In the data rows, zero lies at 4.5, halfway between 4 and 5.
Some points:
4,7,4,3,3,6,6,4,6,4,9,4,4,6,4,6,1,6,5,4,5,4,1,5,4,7,4,2,5,5,5,3,3,3,4,6,5,6,2,6,4,4,4,4,2,7,4,5,2,5,3,5,5,4,5,3,2
7,6,9,6,6,5,4,4,1,6,2,4,5,7,7,2,4,7,4,3,5,7,5,5,4,4,6,2,3,3,5,5,7,7,5,2,3,5,3,5,3,6,3,4,5,6,2,3,4,2,7,5,4,2,7,3,4
5,3,7,5,2,5,2,3,4,5,1,5,4,3,2,5,6,5,7,3,3,4,4,6,3,5,2,4,2,5,0,4,4,6,4,5,2,3,5,8,5,6,6,4,6,4,5,2,7,5,3,4,7,5,6,3,4
5,5,7,5,5,4,4,5,2,6,2,3,2,5,2,3,6,2,8,4,5,9,5,4,6,6,6,2,3,6,5,5,2,2,1,4,4,4,5,3,5,4,1,2,4,5,4,7,5,2,4,5,3,9,5,5,6
5,6,3,4,2,4,5,2,3,7,3,6,6,6,7,5,7,6,6,5,2,4,4,5,3,5,5,9,4,4,5,5,0,4,5,5,6,6,5,6,6,4,4,6,4,3,7,6,0,4,2,6,4,6,2,8,2
2,5,4,5,3,4,4,3,3,3,5,6,8,4,3,7,4,5,1,2,4,6,5,2,5,5,4,5,5,5,5,4,6,3,5,4,2,7,6,5,4,3,3,7,2,2,6,4,5,6,2,3,8,5,7,7,8
4,5,5,5,6,5,6,8,9,5,5,5,5,2,5,6,6,4,3,3,6,6,3,2,6,1,3,5,4,9,3,8,5,5,4,3,6,5,3,5,5,6,6,7,4,2,4,8,3,2,3,5,3,3,5,3,4
4,7,5,9,9,4,1,2,5,4,5,3,1,4,2,2,5,5,5,3,4,4,1,5,6,5,0,7,6,2,5,7,6,4,4,3,5,3,0,4,5,5,3,5,3,5,4,4,4,3,7,2,5,4,2,4,5
4,5,4,6,2,4,5,4,3,6,5,2,2,5,4,3,8,3,3,8,8,8,6,4,6,7,5,3,3,4,3,6,4,5,6,2,5,1,4,4,4,4,2,5,0,4,6,3,6,3,5,6,6,4,4,4,2
2,6,2,6,5,5,3,3,5,7,4,4,5,3,5,5,2,5,1,5,7,1,6,6,4,5,5,2,3,4,6,2,4,3,2,6,2,5,8,3,5,7,4,4,4,2,1,5,2,5,3,6,3,3,3,8,4
6,4,8,7,5,4,6,8,4,8,5,3,4,4,4,4,5,5,7,5,6,3,6,8,5,8,7,4,4,2,5,6,5,8,2,4,4,4,3,7,4,2,4,6,5,1,2,2,5,4,4,3,4,5,3,4,6
6,7,3,3,0,4,4,6,3,5,4,7,5,4,0,3,4,5,3,4,6,4,6,4,2,5,6,3,5,3,3,6,4,2,6,5,4,8,6,4,5,5,6,5,6,4,2,4,5,8,5,2,4,4,4,2,4
6,1,5,1,2,4,3,2,4,6,7,1,7,5,6,0,4,2,5,1,2,5,5,5,5,2,7,4,6,5,6,7,4,5,3,5,4,4,5,1,4,3,7,6,3,6,6,7,7,2,4,7,6,7,3,3,4
4,0,3,3,3,3,5,5,6,5,1,8,7,5,2,4,6,6,6,6,2,6,3,5,6,6,2,3,5,4,5,4,5,2,4,6,5,5,3,7,5,4,5,5,6,6,3,3,4,6,3,6,5,0,4,4,5
5,1,3,2,8,7,5,1,3,5,6,6,7,3,4,6,8,4,4,4,6,2,5,3,4,6,4,3,3,3,5,4,3,4,4,7,3,7,3,5,2,4,6,1,5,3,6,6,4,5,5,3,6,3,5,4,4
2,4,3,3,5,4,3,2,5,2,3,7,5,5,5,3,6,9,3,5,5,4,5,6,6,4,6,6,4,6,7,5,4,1,4,5,6,5,5,8,4,5,7,2,4,4,6,4,4,7,4,1,5,6,6,3,6
3,2,8,5,4,5,7,3,5,4,3,4,5,4,6,3,5,3,7,2,7,4,6,7,2,8,4,6,3,5,3,6,6,3,4,2,6,7,5,2,5,3,5,4,4,4,6,2,5,8,4,2,5,2,4,2,5
5,5,3,6,8,4,5,2,4,1,6,5,5,6,5,6,3,5,3,5,5,5,6,5,3,2,6,6,3,2,3,1,1,5,4,4,2,6,4,6,7,4,5,6,2,5,2,1,4,4,4,5,5,6,3,4,4
2,7,1,6,7,5,5,7,4,6,6,4,4,6,1,4,2,6,4,4,6,4,2,2,3,2,7,4,4,4,9,5,1,7,4,3,3,3,7,4,6,6,3,3,6,6,6,2,6,5,3,7,4,4,4,5,4
5,8,2,3,6,4,6,4,7,2,3,3,4,2,4,6,1,5,4,5,2,5,5,4,5,4,5,3,6,4,3,6,9,5,2,3,4,1,7,3,4,2,5,5,5,4,7,2,2,3,8,5,4,5,4,5,3
5,7,7,6,7,2,5,6,4,3,4,4,2,4,5,5,3,5,5,2,7,5,6,5,4,5,6,7,5,1,4,5,5,3,4,7,3,2,3,4,4,7,3,5,5,5,6,6,6,3,5,5,5,2,2,7,4
3,3,3,4,4,0,6,4,4,3,4,2,5,7,4,5,5,5,2,6,3,5,1,5,4,6,3,4,5,5,5,5,4,4,6,5,5,7,7,5,3,9,7,5,5,3,8,5,4,3,5,7,3,7,2,1,5
5,3,4,4,6,3,4,5,9,6,8,4,4,5,5,4,7,3,4,5,3,5,5,6,2,2,3,5,3,6,4,1,4,2,5,8,7,6,4,4,5,1,4,3,4,7,6,3,4,2,8,2,3,4,5,6,4
2,4,4,1,3,5,5,4,5,3,3,4,5,8,6,3,7,5,5,5,4,4,2,4,3,6,4,6,3,5,6,1,1,3,6,4,1,1,7,4,4,3,5,5,4,0,4,8,4,5,6,3,4,4,3,2,5
6,2,5,5,6,5,6,7,7,3,4,5,3,4,6,6,4,7,3,2,4,3,5,2,7,4,4,2,6,7,5,4,4,5,4,1,7,3,4,3,6,4,3,5,5,5,3,5,6,3,8,7,6,7,1,5,3
4,3,7,2,3,3,2,4,5,7,2,5,8,4,1,8,4,4,5,5,6,3,4,5,1,3,6,5,7,4,3,4,6,4,4,3,3,4,3,6,5,6,3,4,4,3,5,4,5,4,6,5,6,4,5,3,6
5,5,7,5,5,3,7,6,7,3,3,1,6,3,4,5,4,4,3,7,3,4,7,3,7,3,3,5,6,8,3,4,4,4,6,2,5,4,0,2,5,5,6,2,8,6,2,4,3,3,2,0,5,4,5,7,2
7,5,3,5,5,6,2,6,5,4,2,5,3,3,5,8,1,5,1,5,8,6,3,4,5,6,4,4,4,0,8,4,3,6,3,6,5,3,6,1,7,3,5,6,6,7,6,3,4,4,4,3,3,6,7,4,4
6,5,4,3,2,4,2,4,5,3,5,3,3,7,6,6,5,4,2,3,3,5,2,6,6,2,4,6,3,8,6,3,8,6,6,4,4,6,3,4,6,1,1,2,8,3,4,7,5,5,4,7,4,5,3,4,5
6,5,6,6,5,5,4,5,6,5,4,5,8,6,5,1,4,3,5,2,6,6,5,3,5,7,7,3,4,3,2,3,5,7,3,4,7,2,3,6,4,7,2,4,6,2,4,2,5,6,4,3,2,5,6,4,5
4,9,6,9,6,2,2,4,3,3,5,5,6,3,5,7,3,5,5,7,7,3,4,4,5,3,6,3,8,2,7,5,2,7,7,4,6,3,9,3,6,5,6,2,3,5,5,6,5,6,4,7,2,4,6,3,4
4,0,1,6,4,5,6,4,2,3,6,5,5,3,5,5,5,6,5,6,3,5,3,4,3,8,7,6,6,6,5,3,8,4,2,6,2,5,4,7,7,4,6,4,5,5,4,6,3,5,5,3,4,2,4,4,4
5,7,1,7,3,5,8,6,5,3,3,4,3,5,8,4,3,1,4,5,5,2,3,4,5,2,6,2,5,1,6,4,2,5,3,5,5,4,4,2,5,6,5,4,4,8,2,2,6,3,4,5,6,4,7,6,9
5,6,6,6,5,7,8,6,3,4,5,7,5,3,5,5,1,3,3,5,4,2,5,6,6,4,1,5,2,7,4,3,6,3,6,6,6,1,1,5,4,3,4,3,6,6,7,4,5,2,4,4,2,4,4,4,4
1,2,7,3,6,8,4,7,5,5,4,5,6,5,3,6,8,4,5,4,0,3,6,7,6,5,4,5,5,1,3,4,6,2,5,4,4,5,3,7,7,6,5,6,5,4,3,4,3,5,2,5,5,4,6,2,3
3,3,7,5,4,4,5,6,6,7,2,1,3,4,6,0,4,4,6,7,4,7,6,2,6,5,5,6,3,3,4,4,6,4,5,6,5,3,7,5,3,3,0,4,3,4,3,7,4,6,5,5,8,8,5,2,3
6,6,6,3,4,7,5,4,6,3,5,5,4,6,4,5,6,4,4,7,4,7,2,4,3,4,5,6,4,4,7,3,7,4,4,6,7,6,6,3,4,5,9,1,4,2,5,4,5,4,2,6,6,5,1,5,5
5,5,2,6,3,9,4,7,8,2,6,3,6,5,5,6,6,4,5,4,4,6,6,6,4,6,1,4,6,6,6,6,5,5,7,4,3,5,4,3,3,6,4,3,5,6,4,4,2,3,7,7,4,5,4,5,6
5,0,3,5,2,6,4,5,3,6,5,3,2,6,3,4,5,5,3,3,4,4,5,5,3,2,4,4,7,3,4,3,5,6,7,5,8,5,3,4,2,3,6,3,3,2,7,6,1,6,4,6,3,6,6,7,6
4,3,6,4,3,7,6,3,4,3,4,3,4,5,2,4,6,5,4,8,4,4,3,5,5,7,7,4,2,6,3,9,4,6,4,7,6,3,5,2,5,4,2,8,4,4,2,5,6,4,7,3,5,7,7,6,6
5,6,4,3,5,5,4,5,5,6,7,4,2,6,7,5,4,5,2,6,4,3,7,2,4,6,3,4,6,8,4,6,5,4,6,3,5,5,4,5,7,4,7,5,9,6,7,7,6,4,4,8,4,6,4,3,8
5,5,3,3,4,4,6,6,5,2,9,6,5,6,3,4,2,5,8,4,4,2,7,5,5,4,1,3,2,3,7,4,5,6,3,5,4,4,6,6,5,4,5,3,3,5,3,6,1,4,5,3,5,5,5,8,4
7,4,5,1,3,6,4,5,6,2,4,2,2,5,4,5,4,5,5,5,3,3,6,1,7,4,4,3,7,7,6,4,3,7,4,4,5,7,5,4,5,6,3,5,3,4,8,4,4,6,4,6,2,4,2,4,7
2,7,6,6,5,2,2,7,3,4,4,7,2,4,6,4,6,4,4,7,3,7,6,4,2,5,5,5,5,4,5,6,4,7,2,4,4,2,3,2,0,5,2,4,3,5,4,6,6,5,4,5,4,5,3,2,3
3,6,1,4,4,5,4,3,5,7,6,4,5,7,6,9,2,6,8,4,3,6,6,4,6,5,4,4,5,1,3,4,4,5,6,5,5,7,5,4,4,5,6,4,3,5,2,6,8,5,3,3,3,3,5,7,4
2,4,7,4,1,6,6,1,6,6,2,7,3,4,2,4,5,2,4,3,6,4,6,6,6,4,5,6,7,4,3,3,5,6,3,2,6,7,5,8,2,6,3,6,6,6,3,5,5,2,7,3,5,3,7,3,3
4,5,4,2,3,5,3,5,5,4,8,3,6,1,5,3,3,5,7,5,5,3,4,3,5,5,4,7,0,4,5,2,5,3,4,3,4,7,3,5,2,3,7,5,3,6,4,4,5,4,5,6,2,5,5,7,6
5,4,6,5,6,5,2,8,6,5,4,4,5,7,5,4,5,2,2,4,4,1,4,5,9,5,3,5,5,9,1,6,4,5,5,3,5,4,7,5,2,3,6,4,6,8,6,5,3,3,6,4,5,3,2,4,4
7,4,4,3,5,6,7,5,2,3,2,5,8,7,3,4,7,4,3,6,7,4,3,5,3,3,2,5,8,3,3,5,6,2,3,4,3,7,6,6,3,5,3,7,5,5,5,7,8,8,3,6,5,5,7,6,5
3,4,3,3,5,4,5,6,2,5,7,4,6,2,8,4,1,4,6,4,3,6,3,7,8,2,2,6,3,6,7,3,4,4,4,6,4,6,3,4,5,6,6,4,4,3,6,4,3,9,9,5,5,4,7,6,6
4,7,4,2,7,4,5,4,3,4,0,4,4,2,3,4,5,3,6,2,5,5,5,8,3,7,7,4,5,5,4,3,5,6,8,4,9,3,4,5,3,4,5,6,4,4,1,4,6,3,5,4,8,4,6,5,5
6,7,4,7,4,4,2,4,2,3,7,4,4,5,5,5,5,6,7,4,6,4,5,2,5,4,6,5,6,4,7,3,4,2,5,7,4,4,7,3,4,6,3,7,7,3,5,1,6,2,3,4,5,4,5,4,3
6,3,3,5,6,4,5,5,5,7,4,8,3,1,2,1,5,4,7,6,5,5,5,8,7,5,8,3,5,4,2,3,5,7,5,3,2,4,5,1,7,6,3,6,3,6,6,5,5,4,2,3,7,7,8,5,5
2,5,5,4,4,6,4,3,3,5,5,6,3,5,6,5,6,3,5,5,4,5,3,2,2,4,4,5,3,4,5,5,7,6,6,6,1,5,3,5,6,5,7,6,4,6,4,4,3,9,5,2,1,6,4,8,4
7,3,4,3,6,4,5,3,3,5,6,4,4,3,5,6,2,3,5,6,4,6,4,5,2,3,4,4,4,2,5,5,2,3,5,2,6,3,8,7,3,6,3,7,7,4,2,3,4,8,4,2,4,4,4,4,5
There is one direction along which these points spread out most. Where along it does each point below lie, from 0 to 99? The average is 50, and the first point in the table lies past the average. One standard deviation of the points above along it is 16.
5,5,2,6,3,9,4,7,8,2,6,3,6,5,5,6,6,4,5,4,4,6,6,6,4,6,1,4,6,6,6,6,5,5,7,4,3,5,4,3,3,6,4,3,5,6,4,4,2,3,7,7,4,5,4,5,6 ~ 64
3,2,8,5,4,5,7,3,5,4,3,4,5,4,6,3,5,3,7,2,7,4,6,7,2,8,4,6,3,5,3,6,6,3,4,2,6,7,5,2,5,3,5,4,4,4,6,2,5,8,4,2,5,2,4,2,5 ~ 39
4,5,4,2,3,5,3,5,5,4,8,3,6,1,5,3,3,5,7,5,5,3,4,3,5,5,4,7,0,4,5,2,5,3,4,3,4,7,3,5,2,3,7,5,3,6,4,4,5,4,5,6,2,5,5,7,6 ~ 68
1,2,7,3,6,8,4,7,5,5,4,5,6,5,3,6,8,4,5,4,0,3,6,7,6,5,4,5,5,1,3,4,6,2,5,4,4,5,3,7,7,6,5,6,5,4,3,4,3,5,2,5,5,4,6,2,3 ~ 49
6,7,4,7,4,4,2,4,2,3,7,4,4,5,5,5,5,6,7,4,6,4,5,2,5,4,6,5,6,4,7,3,4,2,5,7,4,4,7,3,4,6,3,7,7,3,5,1,6,2,3,4,5,4,5,4,3 ~ 47
5,4,6,5,6,5,2,8,6,5,4,4,5,7,5,4,5,2,2,4,4,1,4,5,9,5,3,5,5,9,1,6,4,5,5,3,5,4,7,5,2,3,6,4,6,8,6,5,3,3,6,4,5,3,2,4,4 ~ 52
4,5,4,6,2,4,5,4,3,6,5,2,2,5,4,3,8,3,3,8,8,8,6,4,6,7,5,3,3,4,3,6,4,5,6,2,5,1,4,4,4,4,2,5,0,4,6,3,6,3,5,6,6,4,4,4,2 ~ 22
5,7,7,6,7,2,5,6,4,3,4,4,2,4,5,5,3,5,5,2,7,5,6,5,4,5,6,7,5,1,4,5,5,3,4,7,3,2,3,4,4,7,3,5,5,5,6,6,6,3,5,5,5,2,2,7,4 ~ 34
2,5,4,5,3,4,4,3,3,3,5,6,8,4,3,7,4,5,1,2,4,6,5,2,5,5,4,5,5,5,5,4,6,3,5,4,2,7,6,5,4,3,3,7,2,2,6,4,5,6,2,3,8,5,7,7,8 ~ 62
4,0,1,6,4,5,6,4,2,3,6,5,5,3,5,5,5,6,5,6,3,5,3,4,3,8,7,6,6,6,5,3,8,4,2,6,2,5,4,7,7,4,6,4,5,5,4,6,3,5,5,3,4,2,4,4,4 ~ 66
7,6,9,6,6,5,4,4,1,6,2,4,5,7,7,2,4,7,4,3,5,7,5,5,4,4,6,2,3,3,5,5,7,7,5,2,3,5,3,5,3,6,3,4,5,6,2,3,4,2,7,5,4,2,7,3,4 ~ 21
5,0,3,5,2,6,4,5,3,6,5,3,2,6,3,4,5,5,3,3,4,4,5,5,3,2,4,4,7,3,4,3,5,6,7,5,8,5,3,4,2,3,6,3,3,2,7,6,1,6,4,6,3,6,6,7,6 ~ 65
7,4,4,3,5,6,7,5,2,3,2,5,8,7,3,4,7,4,3,6,7,4,3,5,3,3,2,5,8,3,3,5,6,2,3,4,3,7,6,6,3,5,3,7,5,5,5,7,8,8,3,6,5,5,7,6,5 ~ 54
6,4,8,7,5,4,6,8,4,8,5,3,4,4,4,4,5,5,7,5,6,3,6,8,5,8,7,4,4,2,5,6,5,8,2,4,4,4,3,7,4,2,4,6,5,1,2,2,5,4,4,3,4,5,3,4,6 ~ 19
4,7,4,3,3,6,6,4,6,4,9,4,4,6,4,6,1,6,5,4,5,4,1,5,4,7,4,2,5,5,5,3,3,3,4,6,5,6,2,6,4,4,4,4,2,7,4,5,2,5,3,5,5,4,5,3,2 ~ 67
